One vector is turned by the same rotation once a step. Each row is the vector after some number of steps, and that number follows the row.
The counts run from 0 to 603.
[ 98 106 168 110  91 150 143 161 117 141]
507
[126 159  82 159 127 102 153 148 101 122]
463
[117 129  82 191 155 125 121 137 118 136]
395
[125  89 159 150 144 140 114 151  73 141]
413
[125 173  96  86 158 133 150 155 142 148]
457
[149  75 171 138 131 126 119 152 123 132]
230
[115 114 120  98 128  90 170 155 140 166]
93
[165 146 130 169 164 139 150 154 148 115]
269
[118 117 114 156 140 149 134 166 190 117]
191
[163 134 184 141 149 150 130 153 116 123]
278
[136 137 138 154 140 129 178 139 171 166]
296
[166  96 127  99 108 104  83 130 116 132]
225
[143 121 138 128 136 112 109 144  53 128]
434
[150 162 134 118 152 156 151 142 171 149]
295
[108  98 123 166 157 108 158 150 113 159]
422
[143 140 136 116  73 133 104 139  93 101]
147
[143 126 144 106  86 123 137 109 138 195]
313
[129 179  77 145 126 115 146 151 104 116]
473
[130 171 123 139 133 140 132 165  90  93]
472
[ 98 123 108 180 159 155 135 141 152 146]
374
[ 97 115 121 146 142 155 141 173 178 112]
546
[147 140 128  82 112 110 113 150  76 118]
100
[151 133 116 150 149 137 102 166 123  74]
587
[124 104  89 111 117  77 119 134 100 156]
62
[126 133 131 125  97 122 144 113 154 194]
323
[123 123 184 138 113 176 118 134 119 157]
335
[132  65 168 147 125 116 125 163 117 123]
585
[168 110 149  78 134 130  84 139 138 137]
236
[140 126 139 138 153 132 101 146  55 118]
424
[118 128 176 104 142 147 146 177  99 124]
95
[159  96 161 144 131 124 108 160  98  93]
596
[167 128  83 166 139  99 117 140 147 110]
233
[113 155  67 158 120 138 107 129 126 127]
3
[107  86 163 151  84 125 141 152 143 136]
172
[112 148 117 115 133 121 184 168 163 143]
113
[118 155 153 123 131 174 146 175 149  99]
143
[107 139 126 165 116 130 182 172 158 117]
134
[125  77 163  90 106 143 104 149 147 140]
199
[114  91 106 117 136 105 137 154 184 145]
573
[121 114  74 153 133  84 122 130 102 139]
51
[131 152 104 161 150 120 166 167 117 103]
97
[112 159  85 171 113 133 131 152 137  95]
520
[161 128 133  91 167 153 106 156 169 127]
237
[ 88  90 150 149  91 130 148 158 132 141]
527
[128 137  97 156 120  78 163 151  98 122]
98
[107 139  60 119 139 126 107 131 139 148]
24
[114 134  73 162 165 121 125 147 110 113]
50
[111 145 131 156 118 171 122 168 122  84]
519
[129 135 148  61 101 137 128 153 112 131]
121
[123 114 113 122  88 118 102 106 119 189]
360
[125 120 177 114 101 148 133 123 133 180]
324
[127 116 137 141  98 150  89 156  93  86]
539
[142 124 118 125  96  81 133 144  71 132]
99
[122 108 111 117 115 103  86 137  73 143]
42
[114 108 178 158 109 161 118 136 113 158]
345
[162 103  88 138 117  80 112 126 136 144]
234
[ 90  94 118 185 126 118 130 141 104 146]
20
[146 123 134 121 170 143 141 171 170 111]
603
[114 139  67 150  90 111 118 136 138 114]
531
[144 124 104 166 151 134 113 168 140  75]
577
[127 120  78  98 127  72 140 137 119 160]
72
[125 100 174 151  97 156 115 161 117  99]
173
[111 134 129 142 169 191 111 147 148 140]
373
[123 118 137 143 153 160 115 178 140  91]
566
[118 110 117 100 131  90 149 139 115 183]
438
[121 132 122 115  63 114 111 131  89 125]
512
[140 168 121 127 113 140 116 164  96  82]
127
[129  93 116 123 130 109 138 142 183 158]
218
[100 117 169 131 108 165 122 168 115 108]
518
[115 130 151  71  94 128 139 140 109 159]
486
[126 158 116 191 127 152 145 134 143 138]
327
[102 109 118 183 139 148 147 132 154 162]
364
[103  99 160 146  96 149 119 157 102 108]
528
[139 165 108 152 146 132 153 164 112  86]
107
[159  91 149 172 132  97 147 146 121 140]
250
[138 161 124  95 114 170  85 124 135 147]
341
[119 167  71 120 102 100 149 136 127 141]
484
[164 137 117 127  89  91 127 110 110 168]
292
[106 152 161  76 120 164 136 166 122 132]
487
[133 165 143 165 143 183 136 140 144 128]
326
[123  91 144 157 144 112 131 147  69 142]
423
[158 127 115 112 111 137  64 143 116  96]
205
[148 119 131  80 159 145 111 158 158 116]
592
[ 97 106 130 175 121 144 150 129 150 178]
354
[130 141 158 163 124 178 102 142 106 123]
346
[128 138  79 170 167 128 116 145 112 124]
405
[125  80 123 107  89 101 112 135 158 159]
198
[ 94 101  87 115 123 116 120 127 141 177]
25
[136 135 161 136  87 131 132 160  79  97]
126
[124 148 129 155 117 171 117 164 139  78]
164
[117 152 122 107 142 185 108 129 160 157]
352
[117 133 115 141 186 145 158 165 130 130]
431
[108 132  69 142 103 109 112 114 117 162]
4
[126 154 119  89  87 145  95 147 108 111]
513
[120  97 132 171 110 126  92 119  82 150]
376
[149 106 130 171 157 115 160 148 167 140]
249
[122 101  99 107 111  88 105 133  85 154]
52
[130  69 164 113 113 127 111 147 152 150]
209
[103 128 171  88 107 158 139 163 116 142]
497
[ 85 112 123 124  92 123 162 152 158 161]
516
[128 165 118  80 140 142 152 164 152 127]
112
[155 108 195 128 127 128 144 139 121 157]
277
[137 178  96 112 105 137 122 151 128  96]
138
[103 124 135 151 114 112 184 163 146 138]
124
[135 138 102 118 115 142  75 151 113  82]
550
[131 148  92 159 114 144 114 148 146  81]
175
[189 136 145 128 117 118  95 129  87 119]
262
[ 95  93 141 176 118 134 126 136  96 151]
10
[126 148  73 107 148  95 147 133 134 169]
437
[129 104 161 118 138 173 106 162 163 109]
200
[120 108 162 139 102 144 140 123 140 184]
334
[134 127 117  89 141 144  76 127  92 149]
398
[148 155 106 101 144 128 102 162  79  98]
80
[158 189  91 138 116 134 130 114 140 140]
311
[124 122 157 164 118 167  94 131  88 130]
356
[122 110  88 168 132  96 110 125  92 155]
396
[ 97 108  92 185 140 113 131 138 110 133]
30
[129 171 107 153 152 139 149 164  99 100]
462
[150 148 115  94 130 123 100 138  64 127]
445
[107 107 155 116 118 106 174 159 119 154]
104
[170 143  76 128 136  93 127 123 156 142]
254
[123 131 116  87  85  97 137 133  95 161]
475
[165 106 121 109 114  80 138 122 151 173]
255
[122 147 128 133 172 140 159 179 132 107]
86
[121 130 120 117 134 164 124 160 187 119]
180
[111 103 131  86  77 123  94 139 124 143]
533
[128 146  69 115 116 134  93 143 152 102]
551
[101  82 127 127 132 122 132 129 141 187]
391
[107 119 133  82 114 160  94 128 114 161]
6
[165 165 155  87 133 157 124 129 141 148]
294
[103 147  93 177 106 122 152 157 126 103]
510
[ 98 140 124 154 133 115 185 160 138 142]
479
[152 157 117  89 129 120 109 150  73 108]
90
[172 102 160 152 134 123 101 152 101 107]
241
[128 125 139  68 165 148 107 146 110 154]
419
[125 162 139  79 127 156 149 165 148 122]
122
[ 94 100 166 129  89 137 148 158 123 146]
517
[145 168 115  67 129 129 121 161 119 118]
101
[127 165 104 113 134 175 117 124 176 163]
342
[134 152 154 132 145 148 141 179  95  89]
106
[ 93 111 137 109  82 117 156 148 144 162]
506
[ 88  93 133 162 101 121 149 161 148 131]
537
[118 149 109 141 132 162  76 143  90 113]
12
[130 134 118  75 164 150  96 142 120 153]
409
[ 94 128  99 171 170 152 131 154 132 125]
29
[129 167  92 119 120 151 129 121 172 168]
332
[ 95  95 113 132 156 117 163 156 145 162]
56
[134 128 112 130 103  78 131 135  69 148]
454
[127 144  95 167 131  88 158 149  94 133]
453
[133 171 129 128 119 146 121 153  82  92]
482
[124 120  72 159 144  96 113 122 104 153]
406
[127 165  96  92 148 123 156 158 155 136]
102
[121 129 146 150  81 119 136 146  71 120]
491
[106 151 118  77 111 169 104 153 148 119]
524
[146 113 183 150 122 121 157 141 123 165]
287
[ 98 122 145 138 122 110 188 158 129 158]
469
[172 165 158 152 120 160 112 135  92 113]
299
[112  98 152 108 138 172 109 168 149 111]
555
[118  84 164 112 133 151 107 162 134 115]
565
[109  94 141 189 115 135 126 125 112 161]
365
[107 160 122 116 145 152 174 161 148 135]
478
[107  92 153 102 146 166 105 152 114 152]
27
[105 103 111 143 173 122 156 146 148 172]
411
[104 134  57 133 119 115 113 122 134 156]
14
[101 102 127 143 100 129 156 152 186 146]
171
[158 145 110 130  88 101 139 105 130 174]
302
[159  98 138  67 121 121  92 151 130 130]
591
[113 157 137 120 138 157 163 170 163 111]
133
[134 152 118 163 133 179  82 131 108 113]
357
[122  72 139 144 133 105 147 159 159 146]
584
[132 124 152 148  76 122 129 154  82 110]
136
[ 98 120 144  99 144 183 100 150 131 144]
17
[179 126 135 119  90  94 119 117 100 156]
282
[135  86 173 127 138 165  98 160 143 111]
210
[175 162 156 155 146 156 127 143 114 108]
289
[167 134 117 190 138 102 159 140 133 128]
270
[127 142 146  58 104 135 130 149 100 147]
476
[102 128 131 175 102 108 170 157 109 135]
490
[117 158  70 136 140 144  91 127 119 124]
13
[ 95  77 157 127 139 127 133 158 103 154]
47
[132 104 100 122 122  90 103 114  85 164]
407
[117  85 119 183 107 121 146 154 159 125]
192
[114 149 124 112 133 140 176 169 162 127]
123
[100 111 106 142 175 120 170 167 146 142]
66
[147 152 112 108 149 135 101 146  73 115]
435
[105  94 178 130  81 142 137 152 135 133]
162
[105 141 102 106  90 106 154 137 144 161]
495
[116 108 100 122 104 115 108 108 131 194]
370
[163 186 122 137 118 158 106 127 111 117]
310
[173 159 107 185 143 113 150 132 130 121]
280
[129  86 158 159  91 135 111 149 111 107]
183
[110 107 119 172 151  97 172 165 115 132]
77
[172  94 119 110 108  83 115 128 138 165]
245
[134 141  86 127  81  80 150 140 109 137]
119
[116 132 105 103 181 149 132 147 153 151]
410
[134 117 118 128 117 134  73 121  71 145]
387
[139 146  95 147 110 145  88 149 139  82]
185
[139 124 162 175 112 122 169 130 129 163]
297
[120 163 140  75 134 160 146 162 134 134]
477
[113  86 104 108 110 102 130 148 175 156]
563
[131 147  77 142 166 125 113 154 103 105]
60
[123 156  84  91 152 111 151 145 140 153]
447
[135 143 118 147 131 166  72 131  94 120]
367
[158 142 110 114 139 111 162 132 178 171]
275
[103 154 152 117 127 174 144 174 135 111]
498
[124 147  75 118 144 155  80 136 112 116]
23
[133 138 119 195  96 123 142 118 116 153]
328
[101 124 141 139 173 178 113 161 129 122]
28
[110 110 146 131 167 170 108 168 106 121]
38
[141 110  80 170 130  93 122 151 139 106]
578
[134 131 120 138 126 152  68 127  82 126]
377
[133 161  64 126 163 108 125 139 116 135]
426
[165 131 113 163 157 135  99 152 134  86]
232
[124 173 118  74 148 146 138 160 137 136]
467
[133 148  61 121 151  97 123 145 124 128]
71
[156 125 104  94 162 142 112 152 185 132]
227
[108 105 100 178 131 117 135 161 154 104]
557
[131 106 135  86  74 131  87 130 132 137]
178
[140 129 125  85  81  89 136 138 104 149]
120
[122 102 131 148 124  91 145 155  73 134]
78
[111 113  86 121 126 115 124 116 149 186]
380
[132 126  79  95 147 126 116 149 182 120]
572
[128 150  94 139 118 146  90 156 124  80]
540
[121 107 163  78 135 122 139 166 108 153]
84
[139 152 120  83  82 148  91 142 126 109]
158
[115 161  99  83 107 150 118 152 155 116]
514
[102  74 144 144 148 104 149 154 101 153]
57
[135 132 134 146 165 149  98 151  73 111]
414
[119 130 120 134 103 132 146 115 166 194]
333
[116 137 108 172 167 117 167 156 113 128]
442
[136 151  82 154 171 139 106 146 106 110]
415
[115 107 179 107  91 149 139 162 132 128]
152
[114 112  97 194 145 127 122 130 119 146]
385
[124 113 114 117 115 131  75 133  75 128]
32
[152 132 153  96  94 119 127 116 119 179]
303
[144 143 125  88 114 113 114 138  64 138]
455
[145 130 101  86 133 137  81 154 138 103]
571
[127 167 109  93  97 152 100 146 109 105]
503
[144 101  81 136 112  71 120 138 133 129]
589
[141 123 138 121 124 110 117 155  54 112]
79
[156 143 152 156  85 138 108 118  78 148]
319
[118 120  72 110 126 113 115 149 179 132]
562
[119 113 143  93 108 160  86 118 123 169]
361
[108 167 136 115 137 164 165 170 144 116]
488
[136 106 114 123 117 116  87 115  73 157]
397
[109 139 104 105 139 113 181 154 144 164]
458
[125 154 155 160 134 194 112 139 128 126]
336
[146 102 141 141  94 136  82 150 103  91]
194
[140  93  98 179 116  96 120 137 134 116]
213
[154 192  94 121 118 155 107 114 146 139]
321
[102  91 115 137 151 118 139 140 141 183]
401
[116 110 158 138 164 178 101 150 106 132]
393
[122  94 156 141 149 133 120 164  76 123]
58
[189 131 143 123 106 101 102 128  89 134]
272
[162 113 192 109 138 137 132 145 125 152]
267
[142 119 133 151 154 162 114 159 155  93]
211
[ 83 111 114 173 135 146 146 142 144 164]
9
[113 117 168 138 112 124 161 159  88 145]
470
[122 130 131  78  79 138  90 146 110 130]
523
[108 131 116 138 174 133 165 176 133 123]
76
[121 122 113 160  64  98 130 143 111 121]
156
[ 89  83 117 126 147 112 150 146 136 170]
46
[112 152 121 166 120 143 167 166 155 104]
144
[103  99 136 126  88 121 157 146 170 149]
161
[171 111 150 161 112  92 128 135  93 133]
261
[118  95 113 171 114 110 101 122  85 152]
386
[136 127 126 131 116  94 119 133  55 138]
444
[176 122 134 163 107  86 131 128 102 145]
271
[152  92 125  97  99  98  87 140 109 130]
580
[116 127 124 159  74 106 138 142  86 124]
501
[110 145  68 101 159 142 103 138 146 146]
34
[122 143  65 126 139 138  98 125 153 155]
379
[114  98 154 129 159 158 110 163  85 121]
48
[123 125  88 159  67  96 124 137 134 125]
166
[105 136 111 144 128 146 144 126 176 183]
343
[176 103 156 154 126 113 113 143  92 123]
251
[160 176  85 153 113 110 137 114 136 141]
301
[155 160 120 116 148 135 151 135 181 158]
285
[129 112 127 160 152 158 125 166 178  99]
201
[162 108 122 106 107 121  68 132 109 115]
215
[133 116 118 123  55 107  95 126 114 132]
167
[103 110 116 148 117 138 151 158 192 132]
181
[173 143 155  83 101 126 113 119 113 165]
293
[109 120 154 100 144 179  92 134 131 159]
372
[123 144  66 134 106 121 104 144 149 108]
541
[155  92 108 102 109  74 126 135 135 153]
600
[106 120  83 119 150 125 125 123 160 182]
390
[124 130 161  76  83 129 142 150 120 147]
131
[107  88 154 156  90 128 119 155 105 113]
538
[171 145  85 149 146 110 111 141 141 106]
243
[128 103 109 124  63  94 106 124 137 139]
177
[130 132  60 136 144  88 128 146 115 137]
61
[ 99 116  89 108 163 126 136 149 160 162]
45
[121 152  75 129  96  88 153 137 112 146]
474
[169 127 122 136 146 131  98 158 108  79]
597
[ 98 147 100 105 121 153 135 157 179 128]
525
[119 120 175 105 149 146 144 167  90 142]
450
[117 106 150 166 109 148  94 127  81 138]
366
[124 106 162  87 136 123 139 148  98 173]
439
[119 157 100 157 136 171  91 138 102 109]
2
[160 124 107 117 133  89 150 126 167 174]
265
[145  95  93 140  99  81 106 138 118 129]
579
[122 128  93 156  83 113 107 107 120 168]
349
[161 122  78 126 125  81 126 139 146 126]
599
[105 137 105 163 172 154 119 158 119 113]
39
[103  82 155 145 147 132 131 142  98 172]
402
[132 135  63 148 147  99 123 139 112 146]
416
[172 171 130  88 145 149 120 130 154 142]
284
[165 151 165 149 104 147 107 128  84 124]
309
[128  99  94 176 113  96 126 148 129 111]
568
[101 114 147  86  80 120 151 144 124 166]
496
[ 96  81 128 116 132 112 132 146 128 177]
36
[108  93 134 110 120 131 118 122 130 190]
381
[139  96 108 131 154 120 143 146 188 156]
228
[129 150 140 128 160 149 153 180 109  94]
96
[130 124 119  95  72  95 149 139 129 151]
130
[123 148 129 136 185 154 151 169 123 118]
441
[135 146 181 120 126 186 125 139 133 148]
325
[145 155  90 125 159 125 112 160  94  99]
70
[116  97 149 147 136 107 133 159  72 129]
68
[139 158 131  60 111 132 124 157 118 123]
111
[120  98 164 138 161 158 115 148  83 134]
403
[135  91 111 140  96  93  97 138 104 117]
569
[124  74 171 130 129 139 112 165 122 122]
575
[122 100 127  74 120  90 131 143 104 167]
73
[102  98 136  85 112 144 101 130 117 173]
16
[107 113 110 106  90 120  97 114 111 176]
5
[177 138 127 147 152 134  97 148 115  93]
242
[113 121 141 167  86 105 168 158 113 122]
135
[132 143 114  79 107 160 104 153 169 114]
169
[162 107 160 151 147 144  99 157 110  98]
231
[156  92 113  96 105  83 102 135 123 146]
590
[136 160 141 162 145 169 157 147 161 138]
316
[134 188  79 126 120 130 133 146 110 103]
483
[ 96  83 135  99 119 126 114 136 120 183]
26
[115 100 165  94 121 113 161 161 112 152]
94
[182 158  95 127 152 122 105 135 138 106]
253
[117 116 164 157  95 112 166 160 103 122]
125
[133 143 124  86  97 107 125 135  80 146]
465
[143  89 138 161 148 105 156 155 164 150]
239
[157 129 190 147 129 151 132 147 100 134]
288
[154 160 134 121  92 153  89 112  96 138]
330
[105 101 147 105  76 117 148 149 150 158]
151
[143 101 119  95 101 119  73 144 110 107]
570
[128  98 111 187 128 122 134 154 164 110]
202
[159 131 184 168 111 134 135 134  94 140]
298
[128  81 114 116 111 100 121 133 172 160]
208
[109 123  83 115 170 141 131 145 159 175]
400
[136 142 163 131 116 143 135 165  84  96]
116
[166 120  79 133 125  79 122 124 151 150]
244
[125 148  96 191 100 127 132 115 125 147]
338
[162  90 108 147 101  83  98 122 120 138]
224
[155 134  76 158 140 106 120 156 140  95]
588
[117 145  87  82 167 146  99 150 139 136]
44
[122 102 122  87 135  98 128 135  99 184]
428
[108 126 151 155 124 171  95 140  88 120]
1
[111 121 152 161 108 111 166 152  92 140]
480
[104  79 163 118 147 148 114 144 110 167]
392
[142 171  84  82 141 122 121 158 122 117]
91
[124 142 132 119  75 130 106 143  75 111]
502
[154 112 149 129 127 110 165 132 160 183]
276
[141 168 112  69 143 137 115 145 100 133]
456
[113 101 138 101 117 144  96 119 123 182]
371
[174 177 104 168 141 132 136 134 128 118]
290
[133  83 122 180 102 103 114 143 128 122]
203
[131 157  81 183 117 134 119 118 128 141]
348
[129  82 144 170  91 113 110 151 117 118]
193
[120 118 172 135 104 171 115 161 122  98]
163
[161 110 129 184 135  93 152 141 126 135]
260
[116 131 118 178  88 107 162 157 129 114]
145
[116 126 115 104  75  98 154 136 152 156]
140
[171 139 108 162 110  87 141 118 117 145]
281
[ 94 129 120 140 165 178 126 150 148 138]
18
[188 134 137 129 140 130  93 142  99 103]
252
[119 135 115 150 173 151 114 162 101  99]
49
[131 122 126 112  84 132  85 102 105 174]
350
[147 180 109 106 115 162  94 118 132 138]
331
[101 101  94 109 108 113 106 123 128 185]
15
[128 140  98 129  97  80 146 132  88 150]
464
[103 132 118 103 132 170 120 163 173 116]
535
[129 127 135  68 156 143 111 155 111 140]
64
[102 138 117 146 162 183 128 137 164 153]
363
[124 147  92 176 108 128 131 150 146  93]
165
[115 135 102 184  89 117 148 148 140 107]
155
[141 160 102 130  95 110 146 112 152 179]
312
[115 116  69 114 109 103 118 138 167 140]
552
[104  85 142 151 151 114 144 147 107 167]
412
[122 142  58 137 123 130 102 115 146 157]
369
[124 124 161  95 161 152 142 176 113 123]
85
[129 107 129  79 127 114 107 132  93 173]
418
[130 185  94 107 113 143 119 146 108  97]
493
[ 99 142  92 109  98 117 159 144 158 157]
505
[141 155 170 118 134 188 128 143 144 143]
315
[140 133 132  80  91  98 125 141  87 136]
110
[136 129 143 186 116 126 169 130 140 161]
307
[134 158 131  66 123 142 122 152  97 138]
466
[121 129 159  99 165 159 137 165 102 141]
440
[128 117 122 158 120  84 154 158  85 129]
88
[132 134 135 150 113 167 101 163 122  74]
174
[118 135 165 127 115 172 135 166 138  96]
153
[149 109 149 146 159 158 104 162 136  90]
221
[127 125 141  82 103 159  98 152 160 116]
179
[103 107 147 151 108 136 141 128 145 184]
344
[132  86 126 158 146 105 160 164 163 132]
594
[136 118  77 115 127 114 114 136 188 141]
207
[165 122 162  92 160 146 113 157 154 134]
247
[164 136 158 127 173 156 141 160 153 117]
258
[151  76 164 163 132 110 130 149 120 137]
240
[140 119 128 126 111  93 118 147  59 124]
89
[121 104 108 120 157 122 145 162 189 134]
583
[167 100 158  77 130 119 110 133 134 152]
246
[107 140 110 147 142 167 135 131 177 166]
353
[121 174  75 109 107 123 139 143 144 136]
494
[109 129  80 160  80  99 131 140 121 122]
521
[133 145 104 107 145 155  72 124 104 135]
388
[130 138 131  90 107 165  80 121 129 161]
351
[121 153 126 162 123 155 143 171 151  85]
154
[132  90 132  93  79 118  95 135 144 151]
188
[125 121  76 112 134  88 136 129 119 174]
427
[117 133 176  98 100 159 136 165 134 121]
142
[152 123 170 176  96 124 141 126  93 150]
308
